In the data rows, the value 128 means zero.
Each row has a hidden score. How much does it go up from the first row of each pair to the second? 15 means little or no change, 30 a big rise and 0 a big fall. The score is a weighted sum of the row's numbers plus the product of two more (or one squared), each taken from its middle value.
[149 141  88 146 120 122  98 176 125 128 106 142 172  82 120 145  80]
[129 119  91 143  94 136 144 153  98 128  80 154 178 126 109 137 106] ~ 21
[120 116 119  87  77 151 136 107 127 167 125 134 147 129 123 145 124]
[ 60 231 115  95 147 147  45 139 169  73 147 193 173  66 200 191 115] ~ 2
[149 127  93 133 131 177 120 176 139 110 102 143 141 139 128 144 113]
[ 95 163 176  92  92 121 102 128 143  99 158 139 149 117 167 131 133] ~ 19
[107 135 173 101 142  69 157  97 138 111 178 117  72 127 128  80 194]
[109 161  94 119  86 136  98 125 141 152 113 138 167  86 134 172 105] ~ 10
[152 116 155 125  99 113 140 112 133 154 139 133 106 137 133  83 122]
[116 131 200 126 122 106 147 117 125 127 171 101  72 133 116  98 181] ~ 20
[ 88 107 111  95  91 138 156 132  93 129 124 147 144 142 148 135 141]
[101 116 207 134 158  84 180  74 121 119 179 140  47 192 118  96 186] ~ 19
[148 131 125 198 165 154  84 121 117 115 130  87 123 121 102 182  82]
[103 139 163 106 154 110 125  99 161 101 160 145  79 122 152 141 167] ~ 15
[155 129 101 139  90 118 131 142 115 145 102 121 159 111 100 126 101]
[155 117 101 136 119 141  99 132 133 163 119 109 147  96 104 146  98] ~ 16
[ 45 157  96 145 182 149 139 117 160  97 123 197 105 138 180 147 163]
[ 62 187 132  78 149 130 141 185 194 109 175 207 101 152 193 157 176] ~ 19
[135 120 107 145 166 149 125 127 120 118 112 137 135 159 119 140 106]
[134 102 126 106 104 148 129 152 116 146 109 103 169 133 112 154 125] ~ 20
[134 138 118 133 158 118 129 133 120 142 113 213 128 170 104 125 101]
[170 109 109 150 133 165 113 140 114 134  90 132 161 150  88 157  84] ~ 22
[162 115  76 168 166 137 129 126 133 181  85  82 113 109  93 144 101]
[118 148 146  87  99 125 100 130 124 118 151 162 137 122 127 122 124] ~ 3
[126 138 106 111 125 134 133 138 123 133 109 127 133 110 150 112 104]
[128 116 139 121 112 145 149  92 120 153 126 121 161 164 121 158 105] ~ 25
[173  57 141 106  80 100 195 116 112 145 135 129 111 147 105  54 123]
[127 154 100  94 121 124 129 113 119 137 155 136 153 120 134 147 130] ~ 11
[ 48 166 160  95 155 144 144 107 157  96 164 173  95 147 188 138 196]
[123 108 122 164 128 171 134 143 129 130 103 116 146 132 140 146 106] ~ 13
[113  97 121 108  76 121 190 125 100 157 112 171 157 155 120  98 137]
[160 110 107 123 102 132 143 104 120 151 109 134 135 131  96 111 110] ~ 19
[ 76 189  97 193 255 154  42  92 168  84 111 192  69 158 172 192 122]
[145  93 115 145 112 131 139 134 100 166 122  92 148 107 119 138 112] ~ 13
[123 135 114 137 151 141 116 124 142 140 135 125 128 105 126 142 116]
[113 121 156 133 138 110 128 143 168 125 164  74  79 116 144 129 178] ~ 18
[152 130 108 175  88 130 124 142  66 133 114 165 151 156 167 128 158]
[127 110 124 140 129 124 132 138 130 130 125 119 113 114 117 111 137] ~ 25
[123 121  90 143 154 133 144 126 159 155 118 105 111 102 138 141 129]
[103 142 132 109 142 133 121 116 140 117 137 152 128 127 153 153 126] ~ 10
[ 88 199 115 162 150 130  87 137 158  65 144 162 150  81 172 145 127]
[137 140 115 142 104 149 101 136  99 132  85 170 162 108  93 163  75] ~ 18
[122 159 194 121 157  70 117 123 144  99 154 106 103 124 132 118 169]
[106 139 134 141 117 122 138 124 145 118 141 125 122 150 156 117 132] ~ 18
[151 134 127  99 105 171 133 155 128 142 110 134 173  96 152 147 104]
[147 115 145 131 102 138 113 153 123 104 112 105 181 138 137 131 110] ~ 20
[110 144 209 118 147  57 154  95 159 118 217 130  55 161 147  67 216]
[ 93  99 197 159 130 126 178  85 133  96 156 119  68 187 120  56 172] ~ 24
[116 104 134  99 123 133 175 119 133 150  88 169 135 167 127 108 153]
[148 157 195  81  10  89  97 123  68  83 116 203 193 155  94  93  60] ~ 21
[151  96 142 109  81  97 159 133 106 158 107 107 122 124  78 103 136]
[127 126 114 128 163 144 138 124 125 124  92 124 135 121 138 142 133] ~ 15
[148  90 133 115  67  95 175 144  98 152 102 112 134 127  79  96 123]
[ 98 131 189 103 159  88 164  68 142 110 210 122  46 199 142  84 198] ~ 22
[126 131 133 103 116 113 118 139 142 130 135 129 121 114 123 119 149]
[169  63 179 168  97  61 188 102  85 167 124 169  74 229  76  63 132] ~ 17
[ 75 144 160 134 159 123 168  97 157  96 165 140  63 181 156  97 178]
[113 127 166  95  89 100 141  90 118 110 155 104 125 141 143  99 133] ~ 11
[186  94 152 154  98  76 144 123 120 157 103  87 100 122  64  98 111]
[108 141 194 115 136 105 144 112 149 108 129 118  78 142 151 107 179] ~ 15
[141 135 122  93  92 109 125 149 142 111 148  94 141  67 177 115 139]
[163 112 100 135 142 134 124 141 103 150  89 137 155 139 101 129  89] ~ 16
[167 103 118 135 154 155 138 150 118 140 114 115 125 128 132 139 133]
[102 126 125  95 105 144 119 115 139 129 129 148 147 153 139 152 153] ~ 22
[188  76 158 110  94  61 180 150 136 153 164  10 107 100 124  84 166]
[134 105 120 137 125 120 126 147 109 131 125 138 137 111 114 116 114] ~ 11
[ 96 149 151 136 141 138 114  79 176 151 155  99 105 102 160 138 165]
[145 102  94 150 154 162 125 155  98 135  99 122 137 144 110 128 114] ~ 13
[208 112 131 152 146 130  77 117 127 164 123  25 115 105  72 135 106]
[136 140 134 162 124 110 139 123 124  92 147 149 121 149 137  94 133] ~ 8
[106 120 125 145 130 118 143  87 129 140 135 138 106 136 112 100 117]
[ 55 187 119  95 133 163 109 118 165 106 145 181 128 125 171 150 149] ~ 11
[157 109  92 119 123 143 121 166 116 155  96 116 142 126  97 148 107]
[116 134 100 138  82 121 131 154  96 151 109 162 173  95 117 128  96] ~ 8
[ 99 105 100 137 113 129 183 160  93 127  98 167 153 145 148  97 126]
[115 115  61 112 141 177 123 161 120 122  99 136 150 104 157 158 103] ~ 20
[104 140 175 154 178  81 160  94 150 107 179 123  61 174 152  80 183]
[179  54 137 129  96  66 200 145  98 174 138  64 115 130  83  72 156] ~ 14
[126 105 114 102  78 154 117 134 105 159  89 187 183 134 100 138  88]
[109 129 121 100 115 122 136 135 124 133 158  94 128 102 170 120 156] ~ 11
[132 115  98 122 100 159 120 153  98 164  77 168 178 108 107 168  82]
[124 135 151 129 180  99 130  92 144 101 174 165  65 179 125  90 169] ~ 19
[131 120  87 123  75 147 145 171 100 124  80 127 193  95 152 128  88]
[139  72 151  94  53  71 201 139  78 152 134 104 129 136 120  96 142] ~ 20
[128 125 100 141 119 164 140 112 123 140  90 147 104 154 139 127 104]
[166  61 171 136 109  94 160 132 117 162 146  76  93 151  75  90 143] ~ 13
[139 113 116  99 148 124 158 123 122 122 109 140 149 161 104 113 117]
[126 135 114 158 188 147 127 124 130 120 109 109 129 113 128 130 127] ~ 15
[145  90  77 170 190 143 161 150 123 139  81 142 120 168 126 115 106]
[122 161 123 151 162 116  73 117 161 113 142 127  95  83 112 145 129] ~ 15
[146  99 126 123 121 123 165 154 113  96 166  85  90 168  99 111 145]
[146 118  85 143 128 135 137 163 118 144  86 131 136  96 126 123 130] ~ 6
[116  88  90 131 114 117 197 134 136 140 101 140 138 147 151 105 119]
[130  97 125 139 181 115 154 116 152 124 147 103 105 161 149  91 136] ~ 16
[148  74 134 127 138 108 163 116 104 132 115 109 118 165  95 105 133]
[153 118  95 161 128 146 106 154 123 136  75 145 161 105 113 118  80] ~ 6
[ 79 203 125  95 143 153  81 121 174  91 155 133 128  99 179 166 150]
[105  95 122 139 117 105 176 116  89 141 108 193 137 191 134  90 107] ~ 12
[ 59 203 110 131 211 200  64 106 181  90 142 150 112 110 198 178 141]
[162 117 130 122 119  82 126 135 113 145 101  97 133 112 116 128 101] ~ 7
[150 127 125 103  56 113 135 129 129 155  99 109 179 112 132 137  98]
[155  65 163 135  88 121 183 156  93 155 106 147 124 144  84  86 147] ~ 20
[125 112 171 117 103  92 140 118 161  95 142  63  92 115 119 104 184]
[141 128 138 128 141 133 130 105 124 140 144 127 118 139 149 131 135] ~ 9
[140 108 161 157 141  85 154  97 132 111 161 135  76 166 111  92 151]
[125 126 115 131 169 129 120 109 130 110 138 130 107 150 140 107 135] ~ 16
[113 136  81 106 106 116 128 139  92 123 105 179 170 128  95 150  94]
[199  97 109 142 160 140 122 142 119 132 106  78 127 133  87 121 127] ~ 22
[ 71 141 158 108 149  81 144 125 136 122 167 145 104 132 168 114 135]
[ 18 202  83 100 223 183  14 143 142 115  84 170 148 113 207 214  97] ~ 12
[139 111 126 121 121 118 147 145 119 134 111 100 128 133 120 111 134]
[141 121 113 135 167 140 124 147 105 111 115 130 160 151 115 171 117] ~ 17
[108 107 117 130  96 128 160 145 117 132 105 162 149 134 133  91 106]
[141 120  87 136 146 145 124 156 122 153  87 139 151 108 128 161 106] ~ 13
[123 142 166 134 159 127 125 110 134 112 181 133  84 151 118 118 174]
[191  84  82 182 169 153 129 157 117 133  81  90 132 100 126 126 104] ~ 14
[151 119  99 121 114 126 120 144 126 124  90 125 151 134  99 128 102]
[104 134  77 121 153 118 171 148  80 109  82 209 125 158 153 127 120] ~ 11
[140 115 102 149 108 139 125 142 113 152  90 177 163 151 108 133  79]
[139 119 133 124 103 102 123 104 152 153 147 106 132 122  95 114 145] ~ 20
[121 134 130 155 148 132 131 118 147 133 121 126 112 102 122 135 144]
[107 153  88 122 155 113 110 138 120 108 101 144 153  92 147 148 104] ~ 10
[126 101 143 165 130 148 123 122 153 126 122  99 111 147 116 122 148]
[ 98 156 145 120  81 149 117 134 140 113 182  88 128  85 128 154 161] ~ 14
[ 98 127 222  88 118 106 162  66 167 128 189  96  78 198 147  99 202]
[114  92 103 142  99 162 169 114 132 139 100 208 141 185 119 110 105] ~ 1
[132 150 123 114  82 136 119 141 124 139 106 176 158 126  92 144 107]
[115 129 109  68  71 134 131 141  94 157 128 119 219  75 118 191 111] ~ 20
[113 152 175 105 110  85  95 131 120 117 204 132  80  95 115  88 164]
[144 134 158 117 133  96 128 103 138 133 182  76  87 131 119 111 169] ~ 22
[134 128 109 128 126 140 116 144 124 133 112 144 141 143 122 136 105]
[118 137 155 147 124 119 110 111 146 103 149 107 103 118 127 133 150] ~ 18
[160  90 124 119  68 112 172 154 104 158  88 134 149 142  88  87 103]
[169 103  93 170 158 160 120 132 162 126  94 116 129 147 118 163 106] ~ 19
[ 69 186  88 130 156 156 105 162 169 101 127 185 122 104 181 175 127]
[142 131 129 139 141 127 127 143 124 131 116 151 137 150 111 125 108] ~ 18
[128  74 141 132  84  78 202 103  99 183 112 110 120 137 102 115 131]
[ 82 155  87  94  98 158 121 130 137 150 111 184 173 115 142 170  99] ~ 14
[149 143  85 110 113 146  95 145 124 155 115 160 184 100 121 147  89]
[107 146 196 117 118  73 146 110 126  64 219 111  74 135 161  72 183] ~ 21
[ 57 167 116 138 178 143 142  92 146  84 168 205 114 172 202 159 148]
[132 193 141 133 149 148  67 107 156 121 170 129 123 107 130 163 110] ~ 14
[102 127 117 144 115 144 147 134 103 130  95 198 172 150 127 128  92]
[ 86 155 146  93 145 104 155 101 146  95 184 137  82 151 178 104 196] ~ 20
[133 126  93 144 128 154 136 154 111 134  94 153 174 117 127 156  93]
[155 122 119 111 122 137 134 150 107 131 113  78 144 115 129 127 120] ~ 19
[143 134 160 138 137  98 134 115 127 120 178  93  85 139 130  84 165]
[131 126 146  88 105  96 168 121 130 129 150 121  80 118 134  80 155] ~ 18
[121 110 129 110 118 143 170 125  91 147 109 171 147 183 120 104 107]
[105 166 129 101 102 148 102  96 151 100 158 103 141  89 130 152 155] ~ 18
[140 128 124 172 139 163 108 144 128 135  94 107 122 125 121 140 114]
[158  93  76 131 135 161 132 152 121 142  82  98 158  98 127 117  98] ~ 18
[ 46 219 109 148 196 197  33  93 147  80 135 214 143 127 152 212 101]
[131 110 176 138 128  74 178 100 133 114 165  86  67 149 153  58 197] ~ 18
[134 108 144 131 118 130 142 104 112 123 120 118 123 132 118 113 143]
[112 188 166 143 143 158  69 108 157 102 136 156 123 126 159 157 124] ~ 12
[166 133 159 107 178 174 129 141 123 135 160 131 109  94 159 142 127]
[110 129 135 133 141 114 142 123 121  94 158 101  97 131 168  99 161] ~ 16
[101 151  90 114 146 192 108 123 119  87  85 151 160 122 140 167 107]
[122 131  61 172 200 185 101 142 153 142  89  98 139 129 143 180 109] ~ 15
[128 139 119 129 130 159 106 135 138 150 125 122 131 112 112 125 125]
[149  90 153 180 157 113 153 102 106 149 102 210 110 220  60  89  84] ~ 17
[116 126 114 151 152 162  91 141 131 128  87 137 138 127 121 143 111]
[107 133 115 142 121 164 106 126 138 130 110 135 103 140 151  73 120] ~ 22
[109 144 138 149 130 158  99  84 118 158 135 124 139  79 156 174  84]
[144 137  99 150 136 150  93 129 141 123 108 105 135 100 116 157 103] ~ 20
[151 121  93 154 178 161 105 156 127 117  72 130 130 136 111 159 137]
[104 173 157 130 132 115  79 107 151  84 203 141 108  98 138 112 151] ~ 13
[ 63 196 129 106 114 185  65 118 182 106 148 171 142 103 177 190 135]
[130  99 184  97 117  87 163 133 142 102 186  79  93 121 148  82 203] ~ 15
[145  98 133 132  95 123 169 157  99 139 101 149 173 160 136 102  91]
[135 154 150 109 117  90 147 111 120 106 167 131 102 117 110 106 166] ~ 16
[123 118 147 112 109  99 154 114 137 132 148  83 102 124 150  96 170]
[135 120 103 122  86 126 115 134 110 128  98 163 178 123  97 143  91] ~ 10
[ 37 179 130  94 138 152 113 104 171 107 173 159 103 108 213 138 177]
[148 100 120 138 110 130 138 128 115 149 104 107 153 119 133 124 124] ~ 12
[ 96 136 203 112 129  95 164 122 149  84 182 127  63 160 168  71 194]
[129 121  93 129 120 123 142 143 127 162 102 100 144  88 132 145 133] ~ 12
[121 144 135 106 104 135 131 118 139 147 132 133 122 135 120 121 142]
[142 116 119 115 139 143 157 150 117 106 132 105 116 141 132 116 129] ~ 17
[113  86 128 141 114 114 178  86 141 173 156 125 104 167 144 104 156]
[152  84 145 120 108  77 153 108 110 158 131 132 122 148  72 108 124] ~ 12
[100 149 127  79  86 146 124 124 155 149 134 116 152  80 143 129 106]
[244   1 173 160  89  30 223 145 103 193 129   0  88 142  35  29 141] ~ 17
[234  56 180 168 135  51 177 128  98 169 143  55  84 144  60  58 142]
[148 124 139 166 132 154 127 124 102 111 104 141 133 151 105 110  90] ~ 18
[ 90 183 105 126 182 174  62 124 160 116 159 124 118 115 184 192 129]
[105 100  92 119 108 149 179 149 102 144  80 197 167 153 149 106 103] ~ 12
[120 143 119 101  86 123 107 132  89 140 112 159 185 115 106 152 100]
[148 125  91 150 163 137 123 142 125 104 122 111 133 125 133 134 121] ~ 19
[116  94 125 116  81 100 140 112  96 149 108 108 143 128  83 103 122]
[134 101 194 124 153  53 169 117 140 130 182  95  42 178 134  73 194] ~ 14
[113 105 115 143  80 146 114 149 112 129 109 179 149 125  87 142  98]
[133  87 134 119 103  82 201 121  87 163 121 131 155 167 106 123 114] ~ 15
[ 81 151 142 130 148 125 146  89 138 102 159 171  79 142 145  93 175]
[170  85 128 126 119  81 159 136 107 150 134  55 106 118  84 112 152] ~ 14
[139 119 132 156 150 131 122 101 128 132 130 159  96 179  91  91 126]
[149  95 148 150  85  96 154 110  84 130 117 145 128 167  69  93 118] ~ 13
[156 133 104 124  93 115 125 127 114 146 106 108 137  97  92 148 121]
[146 134  93 112 168 130  97 155 129 144 107 137 149 118 112 164 108] ~ 9
[ 61 241 118 101 148 161  46 127 176  82 155 197 164  83 190 183 137]
[100 174 174 117  87 115  97  92 137  98 177 153 138 137 134 121 128] ~ 24
[134 163 104 142 159 189  47 108 133 118 128 112 147  64 148 174 117]
[ 98 138 125 120 149 138 108 142 144 108 161 140 151 125 174 136 139] ~ 15
[149 124 114 157 149 161 103 124 110 144  91 132 133 118 120 137  83]
[152 117 136 101  66 122 128 131 119 146  98 108 170 107 123 132 103] ~ 15
[120 122 142 115 140 140 131 123 144 115 129 130 129 123 162 142 150]
[ 44 193 146  58  84 131 106 160 166 111 148 144 152  77 204 156 163] ~ 12
[116 121 154 128 148 124 143 124 116 112 163 104  95 147 139  66 165]
[180 111 125 171 140 122 117 147  94 116 101 122 137 149  85 128  71] ~ 10
[166 123  75 134 120 144 113 148 107 137 109 116 151  97 122 139  88]
[110 137 147  96  82 113 123 113 133 166 117 130 144 106 133 128 127] ~ 13
[181 118 128 124 106 136 131 156 130 118 109 114 158 142 107 128 120]
[141 119 121 117 109 122 116 141 121 140 136 124 186 102 104 168 113] ~ 17
[ 81 163 134 119 129 123 121 143 157 130 133 153 127 126 150 160 142]
[130 131 168 116 144  81 163  88 171 108 168 104  81 152 153  94 169] ~ 19
[139 120 198 137 165  68 170  86 174 108 194  78  38 182 150  80 181]
[141 110 117 124  99 133 172 136 105 158 124 150 164 116 116 148 126] ~ 9
[203  42 157 136  55  76 208 150  94 151 114  71 118 179  65  44 144]
[131 141  70  86 137  97 147 160 106  86 113 182 152 131 145 131 147] ~ 6
[166 129 109 137 147 121 102 141  95 148 100 100 159 106  76 187  97]
[101 127 154 110 140 131 138 125 137 104  60 174 126 123 109 149 140] ~ 18
[126 112 152 111 123 121 133 139 125 127 100 130 156 130 113 108 114]
[ 93 176 189 104 138 123 104 125 139  79 161 168 102 133 157 119 162] ~ 15
[102 124 116 146 140 112 147 137 136 128 133 132 123 125 131 122 114]
[159 133 169 102 155  98 130 116 145 111 160  83  91 140 136 118 191] ~ 18
[ 81 204 128 118 179 160  78 127 144 139 160 102 121  99 165 134 149]
[121 140 199 166 148  90 154  76 151 103 211  88  54 143 133 101 211] ~ 20
[121  79 133 135  89 105 189 147 106 134  94 168 137 187 103  94 125]
[133  94 130 127  92 117 148 159 112 147 104 143 143 127 105 117 103] ~ 12
[ 87 181 155 112 154 123  97 117 152  89 175 141 113 133 144 138 172]
[106 141 184 127 122 109 115 116 158  94 172 119  93 136 148 133 163] ~ 19
[126 125 167 107 136 107 134  83 132 106 165  84  87 137 144  91 179]
[ 94 138 162 118 167  99 152 105 147 119 187 136  65 171 161  80 189] ~ 11
[177 143 139 147 131 126  84 121 122 151 116  68 146  86  91 134  96]
[126 111 140 116 117  87 159 131 123 128 146 119  91 124 137  91 156] ~ 16
[ 85 196 104 104 166 155  46 113 144 110 142 148 138  75 164 184 117]
[172 127 102 125 136 167  95 159 133 131  98 106 171 112  99 152  95] ~ 19
[119 116 113 118 110 107 129 122 127 117 126 156 129 121 102 144 137]
[106 151 174 127 143  88 137 122 152  94 203 100  70 127 159  84 208] ~ 15
[156 104  74 154 176 154 135 146 124 134  78 122 131 121 107 123 106]
[143 126  85 120 110 143 102 158 113 128 106  96 161  68 134 158 107] ~ 7
[128 141 122 140 104 135 101 111 110 152 120 187 153 136 112 155  80]
[152 109 113 143 119 145 146 159 109 166 107 168 155 147  89 144 100] ~ 18
[219  60 134 150 143 116 159 149  95 169  85  61 119 127  69 109 111]
[129 136 100 124 134 150 103 159 129 103  88 145 141  87 133 142 119] ~ 12
[114 115 132 136 136 122 112 137 120 154 118 115 146 132 137 146 121]
[190 128 132 143 131 116  82 125 115 126 131  91 136 107  88 139  94] ~ 14
[ 70 118  98 125  70 226  84 158 178 131  80 137 196 135 144 172 119]
[116 131  68 113 136 175 136 141 140 151  93 122 156 121 149 173 104] ~ 4
[147 123 185  89 120  58 134 109 139 104 186  94  79 155 139  81 178]
[121 132 163 157 148 136 142  94 119  97 147 192 119 211 123 116 128] ~ 22
[124 150 104 101  81 130 108 146 146 121 121 112 155  43 127 176 134]
[162 130 118 115 108 157 101 120 108 136 136  95 171  99 128 139  78] ~ 17
[130 133 177 141 133  90 169 107 156 123 170 101  73 140 138 120 163]
[147  97 111 117 134 175 145 117 102 111 114 107 140 142 114 114 128] ~ 21
